Some points, each followed by its number:
[-86 -63 -22 63 -47 43 -51 -13 -24 -41 -45 -11 75 -27 1 -70 -11 36 27 -13 -9 9 4 -64 -35 31] 0
[7 -29 46 27 26 -1 -48 -23 27 -12 -31 9 -52 34 -23 65 -21 -33 -51 52 20 36 5 18 -6 23] 1
[31 43 -19 -47 -12 12 40 68 35 -11 15 0 45 -27 -58 49 -9 38 -15 -35 -47 -29 31 -14 -5 2] 2
[-11 18 16 4 2 -60 24 14 -5 -6 -55 -6 -42 5 -21 49 7 -9 -29 -13 27 48 13 18 -1 -14] 3
[-29 -23 -18 37 20 -16 -11 -1 -33 -6 -22 -17 -48 -5 24 -56 30 -13 2 9 16 22 2 -5 27 -5] 4
[30 -13 -8 24 3 -16 11 -16 -22 6 -16 -15 -11 -22 12 14 39 44 -2 -27 -24 -19 15 0 -13 -30] 5
[17 3 -6 -20 13 18 23 -11 4 7 24 -10 -13 -4 1 -16 14 -30 9 8 21 3 -14 -6 -6 -16] 6
[49 32 -29 7 17 4 11 2 12 16 19 -8 -18 25 4 15 -5 -1 19 -3 -10 -41 -13 25 -13 -3] 7
[4 34 -12 -5 17 32 0 -34 -24 8 33 6 13 -27 -9 3 -6 -19 29 23 2 -2 -45 0 -45 -2] 8
[-11 -13 -27 -14 -25 31 27 -59 -20 -30 85 -28 64 4 28 -23 26 -10 -1 -98 -46 -4 22 -78 59 -15] 9
[52 8 55 -68 -20 51 -4 6 69 25 79 33 17 -10 -13 -36 10 6 -34 65 -13 -22 16 -12 15 -12] 10
[-9 48 1 -51 36 3 -5 37 -4 0 52 29 21 -61 -45 14 41 19 -16 56 -53 14 -14 18 -3 8] 11
[19 34 4 12 -20 -10 26 -16 20 10 8 7 -2 -15 -36 14 20 -15 -19 -1 -2 28 14 -2 19 -37] 12
[-28 2 -19 -26 31 37 -11 25 -11 -7 24 0 26 -66 -22 -12 30 37 6 13 -70 19 -14 19 3 41] 13
[-11 -52 9 11 31 -90 24 -53 -52 27 9 43 -11 9 53 92 35 4 -32 -23 -19 22 -49 47 0 7] 14
[17 -4 23 7 -32 -33 29 -11 0 12 -8 -21 -31 -17 17 2 16 -6 -26 15 18 17 -19 6 -10 2] 15
[-27 0 52 -24 12 -26 -27 -25 -5 1 -10 24 -7 -5 9 22 -20 -25 -34 55 -6 45 -38 14 -11 29] 16
[-45 -2 -39 50 -5 24 -29 -15 -37 -30 -56 -13 -29 4 -14 -78 11 8 67 -41 36 -26 23 -16 -9 -18] 17
[9 32 39 -59 1 -30 66 35 -1 -40 6 10 -15 -40 -13 12 46 7 -49 -20 -7 49 -2 -17 -3 -27] 18
[-13 -59 9 -31 -21 11 14 3 39 22 16 -19 0 31 9 -4 -22 -31 -4 7 20 31 -6 5 26 40] 19
[15 30 35 -31 -18 6 -10 1 28 -7 6 33 25 -9 0 -42 5 19 -1 13 -7 -23 8 0 -5 1] 20
[31 5 -12 30 13 40 -8 -12 -28 9 -13 -14 -12 -11 28 -38 -3 12 38 -9 26 -42 5 -5 -16 -47] 21
[-38 39 -26 -3 17 14 24 39 -32 -26 -37 -25 -32 -5 -14 -37 11 -17 19 -4 43 18 -29 4 -15 2] 22
[-25 -7 -3 39 -31 -18 -11 -11 3 -24 -45 -11 -3 25 -40 39 -23 -5 -15 -36 13 19 24 -16 9 28] 23
[-23 55 50 -3 -44 -7 -48 15 12 0 -52 77 33 -32 -35 -12 12 127 -29 -24 -51 -40 74 41 -7 -76] 24
[-9 35 -47 10 -20 2 20 -16 -17 4 30 -4 55 -8 -60 105 -5 20 13 -85 -52 -3 -1 0 -5 12] 25
[-31 5 7 15 11 33 -46 -26 -10 0 19 20 2 -10 -15 16 -34 -15 0 59 -5 27 -34 24 -11 -6] 26
[-65 4 -65 93 -21 6 -23 -15 -69 -50 -103 -15 -42 2 -25 -127 40 22 94 -96 64 -29 38 -24 -1 -38] 27
[-26 -60 65 40 -46 -103 -14 1 -2 41 -127 24 -67 88 95 -4 16 76 -50 -64 42 10 70 67 37 -20] 28
[29 22 19 -23 56 59 -13 -12 -17 7 61 7 7 -14 32 -21 -34 -39 29 50 -5 -18 -39 14 -6 -25] 29
[-21 10 -3 10 22 39 -41 3 -2 -5 42 -2 34 -14 11 26 -47 -22 3 44 -37 -9 -28 18 8 25] 30
[7 25 21 -27 -21 -6 -3 5 20 -8 -3 26 20 -9 -3 -62 13 11 6 3 -4 -30 4 -12 -13 5] 31
[-23 -9 7 58 -37 -55 -23 -30 -14 -34 -62 16 -27 16 0 7 21 23 -19 -38 30 40 29 -9 5 -43] 32
[37 -7 28 -46 -6 -5 34 5 20 5 33 8 -6 -18 17 -5 34 0 -34 11 -15 13 15 -8 19 -15] 33
[7 -17 -8 3 13 16 4 1 -1 14 -1 -7 -10 -2 29 -55 -3 -7 19 20 20 -18 -14 -3 -16 -1] 34
[-9 37 40 -5 10 -96 47 34 12 -21 -98 -12 -86 -6 -54 105 7 -1 -78 -17 29 97 24 33 -12 -14] 35
[-27 13 -7 23 -6 3 -14 -27 -25 10 2 19 5 -15 -15 7 -2 -2 16 7 5 -7 -20 12 -14 -11] 36
[-39 25 -3 6 -41 -30 -29 -57 24 -12 15 22 45 33 -12 -18 6 -16 7 6 -9 25 -32 -9 2 30] 37
[61 -35 -3 -15 -18 -43 85 33 24 21 -25 1 -38 13 31 -88 70 8 -2 -40 66 -30 46 -24 4 -56] 38
[26 -28 -17 -9 4 -5 29 -16 -1 -6 44 17 47 14 46 -4 25 -6 16 -52 -53 -45 17 -25 31 2] 39
[25 -62 64 -57 -32 82 -25 5 93 0 28 40 70 -6 -19 19 -30 57 -58 34 -66 13 55 -16 10 19] 40
[12 20 -8 0 -15 27 0 6 17 13 8 -5 9 0 -35 40 -14 21 12 -8 -9 -10 8 28 -6 12] 41
[-24 33 -40 -10 17 10 -16 11 -35 4 22 -1 13 3 -5 -13 20 17 48 -32 -21 -41 -2 4 2 7] 42
[35 -11 27 -43 -3 5 30 3 17 1 36 5 -7 -16 19 -6 25 4 -27 5 -14 8 13 -15 23 -11] 43
[-14 -50 2 -23 -22 5 14 -10 28 24 18 -9 1 29 4 1 -17 -24 0 -2 12 26 -13 -2 11 42] 44
[-25 -59 -12 38 51 64 -79 -49 -50 35 51 11 31 9 72 -26 -32 -37 31 24 -29 -55 -9 -7 28 -26] 45
[-19 -20 -77 63 -18 53 -21 19 -24 11 -34 -39 -12 45 8 -73 -5 27 69 -77 19 -59 86 -18 49 -65] 46
[-52 -20 -30 0 -45 -90 60 -40 -31 32 -4 -34 -20 8 0 -34 44 -38 21 -37 53 20 -52 -38 -27 63] 47
[7 90 -34 -31 20 72 13 76 15 -22 42 -71 19 -16 -78 29 -84 -53 27 41 0 -5 -22 -7 -19 30] 48
[-1 -20 36 -2 19 8 -11 -9 12 -6 43 7 11 -15 -7 106 -24 -22 -67 54 -37 52 -36 13 20 45] 49
[-16 -19 -42 111 19 -78 17 -73 -63 21 -106 -13 -67 60 59 -43 -11 -45 78 -56 102 -2 -42 20 -34 -7] 50
[50 21 12 3 -2 10 18 18 31 -1 5 3 -11 -7 -15 1 -20 -10 -6 32 17 8 8 18 -8 -28] 51
[-23 -42 0 28 39 47 -67 -45 -36 16 58 12 21 2 58 -19 -17 -31 23 34 -23 -32 -12 -1 20 -20] 52
[-2 33 2 32 -24 -11 -5 -33 11 -41 4 -3 34 15 -43 30 -37 -38 12 2 -5 13 -24 -29 -5 31] 53
[36 7 6 -53 18 -14 55 24 -19 -25 -29 -34 -15 -1 22 17 -13 4 5 -44 31 33 -32 -11 -47 2] 54
[9 -20 1 22 -8 40 -44 4 36 -13 21 11 22 27 5 2 -34 -9 -12 29 -15 7 30 -8 38 -15] 55
[-19 20 11 12 -15 43 -34 -49 23 -28 40 9 29 -5 -23 -41 -21 -48 22 51 4 4 -26 -31 -17 31] 56
[-21 8 -9 7 -25 -3 -8 -26 12 -6 0 12 18 11 -11 -10 1 -10 7 -8 -2 6 -6 -6 2 12] 57
[-25 21 -12 -9 4 -8 25 20 -19 -13 -32 -16 -23 10 0 -55 9 -19 28 -11 53 19 -34 -20 -11 12] 58
[-56 -49 14 17 -73 -41 -31 -50 14 -18 -33 3 -10 6 -43 31 11 31 -37 -13 -3 19 3 -59 7 37] 59
[-42 5 0 26 -9 10 -41 -53 -5 -14 18 -6 15 2 -50 53 -41 -28 20 22 -3 10 -47 -28 -28 45] 60
Which five points above are nearest to each new point by angle? Their numbers follow each, nearest first.
[-64 43 -71 -25 18 -3 -23 5 -67 -5 26 3 22 2 -8 -7 34 32 67 -71 -42 -54 0 15 -7 10] 42 25 17 27 13
[-39 8 21 -15 -40 -54 -2 48 -7 0 -40 28 10 -31 -21 8 20 77 -33 4 -29 32 24 34 -5 -15] 24 35 3 18 28
[22 55 -17 -44 -8 16 35 53 27 -10 16 7 42 -30 -63 52 -12 35 -4 -28 -33 -22 18 -10 -21 11] 2 41 25 48 11
[-11 6 -24 -23 23 17 1 33 -4 -9 24 6 25 -35 -5 -22 33 40 0 -1 -53 4 2 -2 5 41] 13 11 42 2 39
[32 -10 -11 25 2 -13 6 -9 -20 12 -12 -2 -8 -19 21 15 36 39 1 -20 -19 -16 11 0 -9 -25] 5 21 14 38 24
[1 48 -19 -13 4 25 1 37 -1 -6 9 -36 11 -13 -33 22 -37 -21 11 6 -3 -7 -1 -13 -8 9] 48 2 41 30 53
[-4 14 8 -3 -24 28 -7 10 12 13 13 -4 12 1 -32 18 -20 30 9 -10 -23 -12 16 25 -9 2] 41 2 25 24 40
[-5 108 -46 19 30 77 3 -41 -35 20 40 -24 33 -34 -70 40 -55 -38 91 17 17 -37 -79 12 -82 22] 8 48 60 36 29
[-4 17 3 27 -22 -12 -3 -18 11 -17 -4 2 16 8 -20 22 -27 -12 1 -4 2 13 -9 -14 -1 12] 53 60 23 57 37
[-14 17 -1 -1 -22 1 15 22 6 -8 -23 -12 16 -28 -29 2 -7 22 -7 2 -9 14 4 -3 -22 3] 2 24 18 41 13
[-15 -23 20 57 -44 -70 -25 -36 -1 -38 -72 12 -52 32 -2 -11 22 17 -34 -46 45 38 43 -20 12 -59] 32 28 3 23 59
[-36 6 -29 -5 -18 -54 46 -24 -30 16 7 -20 -9 -9 -10 -21 30 -29 20 -19 29 22 -59 -13 -29 38] 47 58 50 22 15
[-38 2 -4 30 0 -8 -28 -31 -27 17 7 20 0 -12 -9 5 -1 6 20 2 1 -10 -24 22 -17 -6] 36 26 60 8 52
[-44 12 11 -37 -38 -12 -29 26 1 -10 -3 20 24 -2 -25 -23 20 56 -9 -21 -41 -21 35 -12 17 15] 24 31 20 2 13
[82 2 29 -16 -15 22 46 16 78 50 10 -48 -29 18 -18 63 -65 -57 -51 34 34 25 12 24 12 10] 51 19 1 49 44
[-60 -41 -20 46 -29 18 -52 -6 -26 -34 -35 6 47 -19 -4 -36 -2 35 16 1 -15 -6 13 -57 -28 38] 0 17 59 27 57
[57 39 52 -39 96 101 -28 -20 -14 26 116 36 26 -29 61 -11 -73 -80 44 100 -21 -44 -83 39 -29 -39] 29 8 30 52 45
[38 31 28 -35 51 82 -23 -20 -9 16 76 23 31 -14 39 -11 -48 -51 22 59 -13 -26 -43 30 -19 -26] 29 8 30 52 45
[39 -27 -23 23 -4 -18 17 -7 -28 0 -19 -14 3 -24 10 19 62 63 -10 -43 -22 -6 23 -23 -15 -25] 5 38 32 39 25
[24 33 2 1 -15 20 23 -24 38 28 32 35 25 25 -22 33 -15 -6 -15 -14 9 42 -6 37 10 -30] 12 41 51 25 10
[18 48 0 30 -31 -6 46 -18 43 -3 16 12 -3 -26 -62 34 26 -22 -35 9 12 41 31 5 22 -54] 12 51 35 18 3
[100 42 20 -4 13 37 32 29 71 4 24 11 -6 -12 -35 -10 -37 -28 -22 68 37 5 16 20 -7 -59] 51 10 12 6 48
[-12 10 -4 18 29 42 -52 9 -15 -14 39 -1 34 -11 4 34 -55 -16 1 51 -39 -8 -28 21 5 37] 30 26 49 60 52
[45 0 11 -4 6 17 25 32 26 -22 -40 -3 0 12 17 -24 -8 15 -16 -17 16 -7 44 -18 8 -16] 38 51 46 43 28
[-40 -99 7 40 -79 -40 -40 -7 31 -24 -44 -2 -39 18 -29 -13 21 29 -58 -23 18 39 87 -72 58 10] 59 32 23 28 0
[-42 -58 37 37 -114 -74 -37 -51 20 -21 -36 22 -21 9 -41 40 31 51 -61 -31 1 38 29 -70 20 26] 59 32 23 28 57
[-4 15 28 -44 -10 65 -24 -37 52 4 65 4 20 -7 -31 5 -39 -55 -11 83 -12 20 -44 -10 -20 55] 56 30 26 10 60
[67 124 -40 -87 -37 36 87 127 67 -21 14 31 118 -44 -127 127 -27 91 -18 -79 -72 -86 61 5 -30 5] 2 41 25 48 24
[-23 20 -12 31 -74 -77 43 9 0 0 -72 6 -36 21 -35 -21 39 37 1 -78 55 4 45 0 -5 -34] 32 28 27 3 38
[-6 -49 7 19 21 -70 18 -39 -38 33 12 38 -10 10 59 92 32 2 -35 -23 -27 12 -32 52 14 0] 14 49 28 5 3
[2 10 -10 -30 55 90 -17 -26 -34 4 71 -13 17 -26 21 -39 -2 -37 32 19 -23 -5 -21 -15 19 -5] 29 52 45 8 6
[-48 17 -9 40 -9 27 -56 -50 -16 -23 8 5 10 -7 -47 42 -41 -19 17 25 -4 4 -29 -26 -27 35] 60 53 26 56 36
[14 9 18 -55 -14 19 22 -31 36 33 67 22 22 2 -21 0 0 -31 -3 25 -8 -6 -36 -9 -12 39] 10 56 44 8 6
[-1 -4 -8 -11 1 26 0 12 -13 -1 -2 -30 -13 -3 4 -31 -4 -6 19 9 6 -14 -8 -10 -10 4] 34 21 22 58 17
